Here are some points, one per row:
array([-1.336,  0.881,  0.704,  0.988, -0.793, -0.236, -2.025,  0.758, -0.449, -1.703, -0.137,
       -0.767, -0.576,  0.761, -0.639,  0.443, -1.088,  0.871,  1.373, -0.713, -1.931,  0.866,
        1.153, -0.791])
array([-0.668, -0.575, -1.565,  0.893, -0.507, -0.752, -1.106,  0.818,  0.018, -0.948, -1.796,
        1.818, -1.927,  0.725,  0.380,  1.549, -1.221, -0.343,  1.046, -0.272,  1.023,  0.048,
        1.551,  0.308])
array([-1.241,  0.728, -0.295,  0.861, -0.587, -0.227, -1.223,  1.382, -0.662, -1.643, -0.560,
       -0.955,  0.596,  0.410, -0.752,  0.631, -0.541,  0.832,  0.459,  0.132, -1.820,  0.449,
        1.021, -0.188])
array([-1.443, -0.458, -0.695,  0.961, -1.064, -0.043, -1.655,  1.078, -0.412, -2.120,  0.117,
       -0.113,  0.260, -0.112, -0.095,  0.933, -0.776,  1.467, -0.316,  0.466,  0.160,  0.437,
        1.480,  0.095])
array([-0.380, -0.241,  1.124,  0.627, -0.104, -0.906,  0.070,  0.049,  2.009, -0.506,  1.645,
       -0.558, -0.180, -2.286,  0.199, -0.054,  0.242, -0.486, -0.890,  0.793, -0.673, -0.331,
       -1.308, -0.252])
array([-0.445, -1.197, -0.593, -1.346, -0.240,  1.575, -0.157,  0.072,  0.690,  2.632,  1.142,
        0.416, -0.834, -0.433,  0.440, -0.021,  0.995,  1.115,  0.244, -0.171, -1.010, -0.801,
        0.808, -1.554])
array([-1.188, -1.777, -0.604, -1.189,  0.642,  1.049,  0.899, -1.036,  1.576,  0.522,  1.105,
       -1.005, -1.861, -0.272, -0.561, -0.465,  0.775,  0.975, -1.100, -0.190, -1.645, -1.952,
        0.200, -1.377])
array([-2.164, -0.706, -0.144,  1.465,  0.519,  0.529, -1.292,  2.093, -0.869, -3.059,  0.034,
        0.286, -0.248, -0.072, -0.649,  1.997, -1.353,  0.791,  0.973,  0.925, -0.596, -0.076,
        1.735, -0.166])
array([-0.833, -1.514, -0.055,  0.572,  0.490, -1.042, -0.644,  0.852,  0.471, -0.896,  1.051,
       -0.138,  0.136, -2.236,  1.599,  0.175,  0.459, -1.109, -0.419, -0.187,  0.174, -0.283,
        0.172,  0.990])
array([-1.298, -0.186,  0.108,  0.792, -1.183, -1.008, -1.699,  1.090, -0.516, -0.747, -0.474,
        0.356, -0.105, -0.134, -0.201,  1.669, -0.646,  1.757,  0.080,  1.203,  0.111,  1.063,
        1.259, -0.007])
array([-0.610,  0.099,  0.615,  0.680,  0.117, -0.351, -0.637,  1.046,  1.243,  0.058, -0.421,
        0.197, -2.259, -3.760, -0.195,  0.298, -0.319, -2.021,  0.322,  0.473, -0.174, -0.546,
       -0.364, -1.189])
array([-0.232,  0.154, -0.309,  0.842,  2.095,  0.072,  1.333,  1.208,  0.365, -0.208, -0.793,
        1.453,  0.166,  1.230, -0.917, -0.538, -0.752,  0.199,  0.192, -0.666,  2.786, -0.484,
        0.670, -0.282])
array([-0.458,  0.587, -0.719,  0.760,  1.590,  0.375,  0.858,  1.035, -0.288, -0.537, -0.959,
        1.262, -0.357,  0.701, -1.941, -0.275, -0.488,  0.073, -0.498, -1.455,  2.425,  0.604,
       -0.305, -1.135])
array([-0.834,  0.596, -0.842, -0.732,  1.933, -0.054,  0.655,  1.445, -0.741, -0.587, -0.706,
        0.313,  1.005,  0.243, -0.606, -0.305, -0.396,  0.377, -0.539, -0.657,  1.642,  0.636,
       -0.309, -0.338])
array([-1.338, -0.139,  0.343,  0.475, -0.265, -0.513, -1.579,  0.132,  0.070, -1.459,  0.041,
       -0.506, -0.704,  0.057, -0.704,  0.862, -1.037,  2.194, -1.031,  0.165, -1.055,  1.082,
        0.817,  0.663])
array([ 0.200,  1.110, -0.785, -0.599,  1.292, -1.205,  0.207,  1.615, -0.350,  0.569, -2.025,
        0.955, -0.458, -0.110, -0.458,  0.139, -0.813, -0.237, -0.125,  0.077,  2.017,  0.687,
        0.338, -0.609])
array([-1.621,  0.026, -0.225,  1.660, -0.303,  0.179, -1.639, -0.587, -0.517, -2.232,  0.149,
        0.380, -1.119, -0.039, -0.651,  1.121, -0.225,  1.196, -0.836,  0.225, -0.581,  0.307,
        1.152, -0.825])
array([-0.195, -0.601,  0.492,  0.952,  1.192, -0.695, -0.545,  0.266,  2.161, -1.041,  2.026,
       -0.948, -1.854, -2.279,  0.070, -0.248,  0.032,  0.241, -1.958,  0.065, -0.305, -1.058,
       -0.566, -1.319])
array([-0.746, -1.487, -1.787, -0.656,  0.466,  1.044,  0.211, -1.457,  0.927,  0.573,  1.710,
       -0.128, -1.279,  0.426, -0.309, -0.218,  0.018,  1.706,  0.047, -0.288,  0.040, -1.809,
        0.496, -1.239])
array([-0.925,  1.433, -0.453,  0.100, -0.863, -0.484, -1.345,  0.727, -0.321, -0.747, -0.230,
       -0.962, -0.193,  0.441, -0.736,  0.038, -0.996,  0.949,  0.810, -0.049, -1.802,  1.012,
        1.693, -0.394])
array([ 1.718, -0.526,  0.415, -1.639,  0.442, -1.109, -0.888, -0.067,  0.680,  1.488, -0.345,
       -0.474, -0.033,  0.276, -0.012,  1.807,  0.039,  0.439,  0.614,  0.880, -2.400,  1.279,
        1.003,  0.269])
array([-1.522, -0.674, -0.417,  1.675,  0.673,  0.166, -0.633, -0.171,  0.470, -2.175, -0.063,
       -0.067, -1.230,  0.739, -0.933,  1.103, -1.243,  1.986, -0.034,  0.453,  0.099,  0.233,
        1.103, -0.782])
array([-0.488,  1.459, -0.142, -0.044,  1.491, -0.093,  0.860,  2.253, -0.878, -0.200, -0.263,
        0.195,  0.914,  0.551, -1.361, -0.950, -0.301, -0.370,  0.951, -0.312,  0.602,  0.169,
        0.685, -0.239])
array([-1.689, -0.900, -0.290,  2.350,  0.295,  0.294, -0.492, -0.195,  0.728, -2.039, -0.227,
        1.791, -1.138,  0.959, -0.560,  1.104, -1.324,  1.718,  0.112, -0.444,  0.202, -0.760,
        2.208,  0.091])
array([ 0.291, -1.021,  0.128, -2.420,  1.144, -1.003, -1.479, -1.166,  0.736,  0.580,  0.194,
        0.167, -1.506, -0.553, -0.438,  1.732,  0.070,  0.260, -1.793,  1.073, -2.554,  0.142,
        1.344, -0.612])
array([ 0.897, -0.586, -0.259, -1.686,  2.331, -0.910, -0.428, -1.172,  0.754,  1.040, -0.549,
        0.364, -0.905, -0.068, -1.035,  1.955, -0.104,  0.496, -0.950,  0.214, -1.127, -0.186,
        0.610, -0.956])
array([-1.537,  0.097,  0.068,  1.469, -0.145, -0.141, -0.641,  0.896, -0.299, -2.002, -0.157,
        0.203, -0.280,  0.927, -0.914,  0.992, -1.001,  0.704,  0.397,  0.333, -0.502, -0.819,
        1.858, -0.204])
array([-0.300, -0.765, -0.668, -2.267,  0.189,  0.327,  0.041, -0.513,  1.336,  1.057,  1.559,
       -0.809, -2.605, -0.673, -0.308, -0.494,  1.914,  1.838, -1.670,  0.011, -1.100, -1.245,
        0.518, -2.370])
array([-1.445, -1.184, -0.506,  0.662, -0.661,  0.292, -1.366,  0.283, -0.435, -2.626, -0.048,
        0.126,  0.562,  0.035, -0.238,  0.942, -1.004,  2.138, -0.399,  0.370,  0.263, -0.213,
        1.287, -0.009])
array([-0.820, -1.428, -1.321, -0.139,  0.880,  1.861,  1.503, -1.136,  1.586,  0.541,  1.064,
        0.550, -1.303,  0.959, -0.208, -0.140, -0.346,  1.683,  0.452, -0.616,  0.278, -1.867,
        0.776, -1.173])
array([ 1.383, -1.055,  0.371, -1.515,  0.342, -0.185, -1.649, -0.563, -0.010,  1.531, -0.438,
        0.358,  1.662,  0.369,  0.960,  1.562, -0.018,  0.669, -0.244,  0.510, -1.209,  1.278,
        1.182,  0.449])
array([-0.688, -0.147, -1.503, -1.283,  1.286,  0.088, -0.195,  1.911, -1.329, -0.530, -0.864,
        0.541,  1.830,  1.034,  0.745, -0.448, -0.384, -0.969,  0.528, -0.403,  1.875,  0.115,
        0.776, -0.176])
array([ 0.621,  1.283,  0.168, -1.131,  1.290, -1.050,  0.812,  1.977, -0.124, -0.100, -1.031,
       -0.009,  0.226, -0.763, -1.207, -0.715,  0.071,  0.953, -1.098, -0.709,  1.503,  1.301,
       -0.242, -0.428])
array([-1.188, -0.959, -0.205,  1.010, -0.804,  0.422, -1.140,  0.208, -0.611, -1.727, -0.075,
        0.587, -0.139,  0.412,  0.036,  1.639, -0.900,  1.729,  0.232,  0.147,  0.042,  0.435,
        1.959, -0.013])
array([-1.545, -1.233, -1.416,  1.072, -0.390, -1.153, -1.914,  1.188, -0.641, -2.033, -0.835,
        0.379, -0.249, -0.172,  0.681,  1.724, -0.876,  0.670,  0.480, -0.061,  0.330,  0.414,
        1.522,  0.973])
array([-0.311,  0.932,  0.029, -1.067,  0.641, -0.918,  0.443,  1.802,  0.919, -0.124, -0.272,
       -0.052,  0.406, -0.240, -1.030, -1.215, -0.269,  0.689, -0.130, -0.817,  1.528,  1.071,
       -1.057,  0.459])
array([ 0.224,  1.398,  0.238, -0.930,  2.669, -0.051, -0.161,  2.982, -1.544, -0.898, -0.546,
        0.046,  1.083,  0.352, -0.703, -0.146, -0.393, -1.077,  0.705,  0.288, -0.145,  0.311,
        0.020,  0.346])
Along one direction, these points spread out more than along any other. Take the direction at right angles to it along which they spread out most. Go by this last direction. For each point below, how far along it does it lie, from 0 to 99? The average is 50, and the first point in the table lies past the average. One standard deviation of the points above along it is 16.
array([-1.076, -0.277, -1.345,  0.623, -0.916, -0.217, -1.941,  1.013, -0.531, -1.448, -1.518,
        1.021, -0.971, -0.178,  0.149,  1.165, -1.377,  0.394,  0.321,  0.559,  1.026,  0.491,
        1.303, -0.447]) -> 55
array([-0.892,  0.075, -2.135, -2.289,  1.123, -1.528,  0.777,  2.111, -0.984, -0.412, -0.616,
        0.807,  0.062,  0.644, -1.731, -1.029,  1.180,  0.385, -0.075, -0.328,  1.818,  0.065,
       -0.729, -2.663]) -> 20
array([ 0.304,  0.361,  0.772,  0.451, -0.639, -1.651, -0.355,  0.723,  1.821,  0.326,  0.312,
       -0.174, -1.045, -2.400,  0.676, -0.368,  0.525, -0.660, -0.775,  0.036, -0.085, -0.304,
       -1.133, -0.531]) -> 45
array([ 0.513,  1.727, -0.357, -0.110,  1.784, -0.488, -0.833,  1.732, -0.484,  0.275, -1.214,
        1.323, -0.610,  0.182, -0.176, -0.147, -0.797, -0.946,  0.033, -0.865,  2.336,  0.270,
        0.596, -1.406]) -> 22
array([-0.703,  0.516, -0.674,  1.101, -1.604, -0.843, -1.687,  0.361, -0.336, -1.166, -0.908,
        0.623, -1.000,  0.031,  0.421,  1.211, -0.577,  1.365,  0.474,  0.664,  0.353,  0.784,
        1.163,  0.105]) -> 61
array([ 0.834, -1.577, -0.733, -2.000,  0.190, -2.165, -1.317,  0.297,  0.221,  1.132, -0.163,
        0.684,  0.116,  0.278, -1.743,  2.336,  1.314, -0.130,  0.411,  1.163, -1.329,  0.580,
        0.000, -1.611]) -> 49
array([-0.105,  1.230, -1.499, -0.492,  1.101, -1.155, -0.479,  2.173, -0.484, -0.357, -2.074,
        1.219, -0.020,  0.932, -0.298,  0.242, -0.497, -0.769,  0.903, -0.448,  2.659,  0.438,
       -0.209, -0.308]) -> 20
array([-1.814, -0.357, -0.570,  0.914,  0.284, -0.232, -1.311,  0.555,  0.063, -1.950, -0.352,
       -0.074, -1.681, -0.084, -0.210,  1.771, -0.657,  0.951, -1.264,  0.331,  0.364, -0.352,
        0.994, -0.614]) -> 63
array([ 0.482, -0.881, -1.015, -2.235,  0.087, -0.984, -0.641,  0.271, -0.099,  1.399, -1.916,
        0.681, -1.353, -0.896, -0.033,  2.421,  0.407,  0.312,  0.675,  1.582, -0.475,  1.403,
        0.507, -1.008]) -> 47
array([-1.556,  0.454, -0.025,  1.413, -0.130, -0.374, -2.060,  0.605, -0.788, -2.384, -0.663,
       -0.225,  0.321,  0.427, -0.227,  1.168, -1.123,  0.762,  0.305,  1.180, -1.524,  0.482,
        0.486,  0.707]) -> 64
array([-0.937, -1.333, -0.436, -1.182,  0.710,  1.705,  0.386, -0.663,  1.028,  1.246,  1.775,
       -0.354, -0.353,  0.225, -0.328, -0.608,  0.226,  1.313,  0.046, -0.097,  0.023, -1.372,
        1.426, -0.770]) -> 53
array([-1.043, -1.174, -0.577, -1.109,  0.235,  1.803,  0.830, -0.582,  1.837,  0.923,  1.411,
        0.722, -0.891,  0.181, -0.284,  0.011,  0.716,  1.162,  0.646,  0.007, -0.352, -2.235,
        2.150, -0.862]) -> 57
